In the rows, 128 means zero.
Rotation paths and how fast each direction turns (degrees a step)
Each turn is a multiple of 5 degrees from 10 to 175, or 0.
Each row of a path follows its step; steps can be skipped.
path 1
step 0: [123 128 131 130 129 137 120 126 127 120 129 121 130 128 137 127 116 133
 122 136 126 127 121 135 124 125 127 136 124 123 130 128 130 115 123 121
 115 127 129 127 138 126 128 136 129 131 127 125 130 127 135]
step 2: [126 128 115 121 133 132 125 133 136 124 130 124 137 121 131 117 127 124
 129 128 132 127 135 138 120 135 132 125 131 133 138 125 135 130 127 119
 127 130 119 127 130 136 135 129 128 128 126 128 138 132 130]
step 4: [123 133 130 125 139 121 125 129 141 134 134 127 134 128 131 122 130 127
 116 129 121 122 124 129 129 123 131 130 122 128 126 143 135 122 125 120
 126 130 129 130 126 127 128 129 125 117 118 122 130 127 134]
step 5: [123 121 126 117 126 124 117 125 130 127 131 131 131 123 122 132 134 133
 121 125 126 121 125 133 123 121 131 137 129 128 133 133 129 123 115 135
 126 117 128 131 123 128 131 133 133 121 118 126 126 135 131]
step 7: [124 128 121 128 122 134 130 128 126 118 125 132 128 135 135 128 120 128
 116 130 118 134 127 141 119 126 125 133 123 118 132 125 131 124 126 124
 120 124 124 132 133 125 130 121 137 130 128 121 129 128 135]
step 8: [137 134 125 123 127 131 130 131 128 123 129 134 125 124 127 117 126 119
 125 128 110 128 129 132 133 123 119 125 125 122 136 132 131 122 122 122
 125 131 127 127 136 125 129 124 125 122 128 125 127 142 131]
step 9: [126 128 118 127 129 136 124 131 137 127 128 130 134 123 135 119 129 125
 130 121 119 127 134 128 130 129 140 133 128 127 140 130 128 123 123 122
 134 124 119 127 129 131 135 129 131 126 128 139 129 140 132]
step 10: [124 126 126 130 131 132 130 116 128 130 130 133 140 128 128 117 129 130
 122 133 128 136 127 127 132 135 126 131 132 129 133 137 139 118 128 135
 134 133 130 128 128 130 129 130 137 129 124 139 128 138 136]
[129 128 124 130 127 128 126 128 128 127 128 128 127 130 128 130 129 128
 129 126 128 127 128 129 128 128 126 126 132 129 129 128 131 129 129 126
 125 129 129 128 129 126 128 127 131 127 131 125 130 128 126] => 65
[127 129 129 129 132 130 129 125 128 127 127 128 128 131 128 128 128 130
 127 130 129 131 131 130 126 128 130 129 127 128 129 126 130 128 129 129
 130 129 130 129 129 128 126 127 130 128 131 129 130 127 127] => 100
[128 128 127 128 129 128 130 127 130 132 129 124 130 128 128 131 128 129
 127 126 128 129 128 127 133 129 129 128 128 129 128 131 130 128 128 129
 128 125 129 129 128 128 127 129 128 126 128 129 127 130 128] => 60
[127 130 127 130 131 126 129 128 126 127 130 127 130 127 126 127 128 127
 129 125 130 129 126 126 127 127 128 126 128 130 129 128 128 126 130 127
 128 131 127 128 126 130 129 128 129 129 125 130 130 128 127] => 45
path 2
step 0: [130 130 125 129 128 129 127 127 128 128 136 125 137 128 130 130 131 131
 121 124 122 134 130 133 128 116 124 139 122 121 122 121 127 128 127 135
 134 121 132 127 128 134 130 124 122 121 126 124 121 127 127]
step 2: [126 131 127 119 128 124 125 126 134 125 140 123 129 111 127 129 131 128
 127 126 130 134 122 125 125 131 124 131 125 131 133 125 124 125 129 127
 123 133 134 123 125 126 126 127 128 120 122 130 135 122 125]
step 3: [131 124 120 123 129 121 138 128 133 124 132 126 125 135 133 134 124 132
 129 124 128 138 120 132 131 136 122 131 135 132 127 125 130 127 127 119
 129 126 123 130 127 133 128 118 120 125 127 131 128 131 128]
step 4: [126 129 134 132 124 127 130 131 124 124 124 123 129 126 127 128 135 135
 137 127 130 129 121 123 134 131 127 136 132 122 129 125 126 130 143 125
 124 123 127 127 133 126 125 131 116 134 120 124 127 126 127]
step 5: [129 139 128 118 124 135 128 123 126 132 130 133 135 133 127 128 130 136
 132 118 131 129 127 130 132 130 127 126 131 120 124 126 128 134 124 124
 125 130 129 118 124 135 118 133 125 124 128 132 131 134 127]
step 10: [125 136 132 130 130 132 119 125 134 125 131 131 130 120 129 126 123 130
 132 135 125 135 129 136 131 124 135 136 125 125 132 118 130 128 124 126
 127 128 136 129 131 133 123 129 127 129 120 126 129 121 136]
step 11: [134 134 124 120 129 129 129 130 136 130 122 135 126 126 127 137 125 140
 130 132 129 136 131 131 125 130 124 128 125 131 128 131 129 126 117 126
 123 127 127 128 124 127 129 119 122 125 131 121 124 122 120]
step 14: [122 124 126 128 127 130 124 124 131 123 122 134 124 131 133 128 131 135
 136 122 128 142 127 129 133 129 126 128 127 123 131 132 128 126 131 130
 125 121 118 124 131 132 135 139 130 134 129 125 128 131 128]
[127 128 126 125 125 126 126 130 126 129 126 128 128 130 127 128 129 130
 129 129 131 127 126 129 128 129 128 128 126 129 127 130 127 128 127 131
 126 128 130 126 127 126 127 130 131 126 128 128 131 127 126] => 110
[126 124 126 128 127 127 130 127 127 125 129 129 126 126 128 127 126 127
 127 129 128 128 125 127 128 131 126 129 128 128 129 130 129 128 130 128
 129 127 126 127 129 129 128 126 129 129 128 130 131 129 128] => 70
[126 131 128 127 127 128 127 126 130 126 128 130 130 126 127 126 126 127
 130 128 126 131 129 127 125 129 129 127 128 129 128 129 129 129 128 130
 127 127 129 128 128 131 127 131 131 128 128 129 127 130 128] => 85
path 3
step 0: [137 135 136 130 129 132 132 128 132 122 126 124 118 114 127 127 130 129
 123 131 113 121 124 126 129 128 133 130 137 130 126 129 131 129 135 130
 130 130 123 131 119 130 116 130 137 120 133 129 130 131 138]
step 1: [122 118 127 128 119 124 134 134 130 126 138 124 125 136 125 133 133 133
 131 132 130 135 132 140 129 127 133 129 139 121 139 132 131 130 120 131
 122 131 128 125 131 126 120 136 126 122 131 139 129 131 120]
step 3: [129 136 126 127 133 128 118 130 137 121 124 129 123 127 126 133 135 129
 114 139 113 116 128 123 131 128 129 137 129 128 123 125 133 125 131 126
 129 123 133 122 121 131 124 134 122 131 124 133 130 128 131]
step 4: [129 128 135 125 128 125 127 125 128 123 138 131 129 127 125 130 131 128
 128 135 124 136 117 142 122 129 133 124 129 120 134 128 120 123 127 123
 120 137 117 132 134 123 120 128 119 117 127 133 130 135 124]
step 6: [128 128 125 127 128 127 131 135 133 127 124 119 121 132 123 134 136 133
 124 134 112 128 134 123 132 120 129 135 138 121 136 135 137 129 125 141
 124 124 131 122 134 126 132 135 127 131 129 133 129 122 126]
step 11: [128 118 124 132 122 134 119 128 129 131 122 117 127 134 124 139 131 137
 119 140 117 121 131 126 132 131 125 136 135 132 123 128 132 137 130 121
 126 122 133 128 129 127 133 128 130 129 123 132 129 123 134]
step 12: [131 142 131 120 134 123 126 129 129 122 135 132 122 135 128 132 132 123
 130 134 119 129 128 132 127 122 124 124 135 121 131 128 121 129 136 131
 119 129 124 124 132 123 130 131 119 123 116 128 130 140 131]
step 13: [132 125 138 133 124 130 127 124 123 124 133 129 121 121 132 133 129 123
 124 127 131 122 134 132 116 138 132 136 119 132 127 121 123 123 122 128
 129 129 118 123 123 128 116 136 128 120 134 130 133 133 124]
[127 129 132 128 127 127 127 128 127 126 128 127 130 128 126 129 132 128
 126 128 128 128 126 129 128 129 127 127 127 127 128 126 127 126 131 128
 130 128 129 129 127 129 129 127 128 130 124 129 126 131 130] => 85
[128 126 129 127 126 125 126 128 128 129 128 126 132 129 130 128 127 128
 128 128 130 128 126 129 125 129 127 127 129 129 128 129 129 131 129 127
 128 129 129 130 127 127 130 128 130 126 125 129 131 125 127] => 115
[130 129 125 128 129 130 127 129 128 130 130 128 128 129 129 127 127 129
 126 126 126 128 127 129 126 129 129 128 127 126 126 127 124 127 129 129
 130 127 128 128 126 127 128 128 126 130 125 127 132 128 127] => 80
[128 128 130 127 128 128 127 128 128 128 130 131 128 131 130 132 128 128
 129 127 130 126 128 127 128 129 128 126 128 126 130 129 126 127 127 127
 130 129 126 131 130 129 129 129 128 127 129 127 127 128 125] => 130
[132 124 126 132 129 126 128 127 126 125 130 129 129 127 128 127 128 126
 128 129 129 129 129 129 127 129 127 128 127 130 129 129 126 126 130 128
 128 125 127 127 128 127 130 128 128 129 131 128 128 128 128] => 130
[127 129 128 127 126 127 128 129 130 126 127 126 129 128 130 126 131 127
 129 127 129 131 128 129 129 128 129 132 126 127 128 128 126 127 125 127
 129 128 127 130 127 129 129 129 126 124 130 130 131 129 129] => 120
[128 129 130 129 128 128 127 127 128 127 128 132 127 128 128 127 128 128
 127 129 128 127 127 130 127 127 127 126 124 127 128 130 130 132 127 127
 128 128 126 128 125 128 129 130 124 128 128 128 130 128 131] => 80
path 4
step 0: [135 137 126 136 125 122 123 121 122 129 130 125 136 125 127 128 120 127
 129 131 119 128 121 129 122 129 124 124 127 127 124 135 116 130 114 122
 123 129 124 137 128 131 129 129 130 129 133 123 130 124 128]
step 2: [133 135 129 134 124 136 120 128 134 133 137 121 126 135 125 127 129 124
 132 131 129 126 119 124 127 123 134 119 122 122 135 124 121 128 129 123
 129 127 132 128 130 130 136 127 124 133 133 130 125 119 119]
step 6: [136 139 133 132 138 130 124 138 120 134 131 131 131 132 128 119 120 127
 121 129 125 125 123 126 135 127 133 125 134 130 116 123 120 130 124 123
 127 131 131 122 127 127 126 126 125 123 128 125 124 125 124]
step 10: [128 132 119 121 126 123 126 128 122 137 134 129 127 129 129 132 130 132
 132 131 128 127 115 131 125 127 132 117 121 117 124 125 126 129 130 118
 132 128 129 125 123 136 136 128 120 124 128 128 125 121 120]
step 12: [136 129 131 133 126 129 132 127 116 137 129 129 131 132 139 118 133 130
 129 125 129 122 125 130 132 129 128 116 127 124 129 125 127 124 128 126
 132 132 140 140 130 124 127 125 134 128 124 137 127 128 124]
step 13: [128 129 136 123 126 130 125 127 132 136 141 124 141 129 127 131 129 130
 125 125 127 123 130 122 124 123 132 116 120 127 122 139 128 120 128 135
 123 125 129 121 131 132 132 121 130 128 124 127 129 122 127]
step 14: [133 129 131 137 132 125 133 136 115 134 134 127 123 123 128 122 124 127
 124 137 129 124 123 116 131 129 133 132 127 121 123 132 123 128 119 134
 121 132 129 130 126 131 133 130 121 120 125 131 123 127 127]
step 16: [122 133 125 131 130 127 129 133 126 134 136 120 129 124 126 125 128 121
 134 121 126 124 128 131 133 135 131 126 136 120 124 124 127 116 116 126
 132 126 130 126 133 137 136 127 130 135 122 127 128 127 118]
[125 128 128 129 128 131 129 131 126 130 129 130 127 130 126 128 128 123
 128 126 128 128 131 126 130 127 126 129 129 130 127 129 127 128 128 129
 127 127 127 127 129 129 127 129 127 127 127 130 128 128 127] => 35
[127 128 129 129 126 129 128 130 128 127 131 128 128 129 130 129 129 128
 125 126 129 125 125 128 126 131 129 129 127 128 129 132 129 127 127 127
 131 129 127 127 128 126 125 128 125 127 129 126 128 129 127] => 90
[128 126 128 128 127 128 127 127 127 128 128 130 128 130 129 128 126 125
 127 127 127 127 128 130 129 125 130 127 127 128 127 126 125 128 128 126
 130 130 130 129 125 128 131 128 125 129 129 126 125 130 130] => 170
[129 129 128 127 129 129 129 128 127 127 127 131 129 127 129 124 131 126
 127 129 129 128 127 130 126 127 125 125 127 130 128 126 131 129 128 130
 130 128 128 126 125 129 125 129 127 129 128 130 128 127 129] => 130
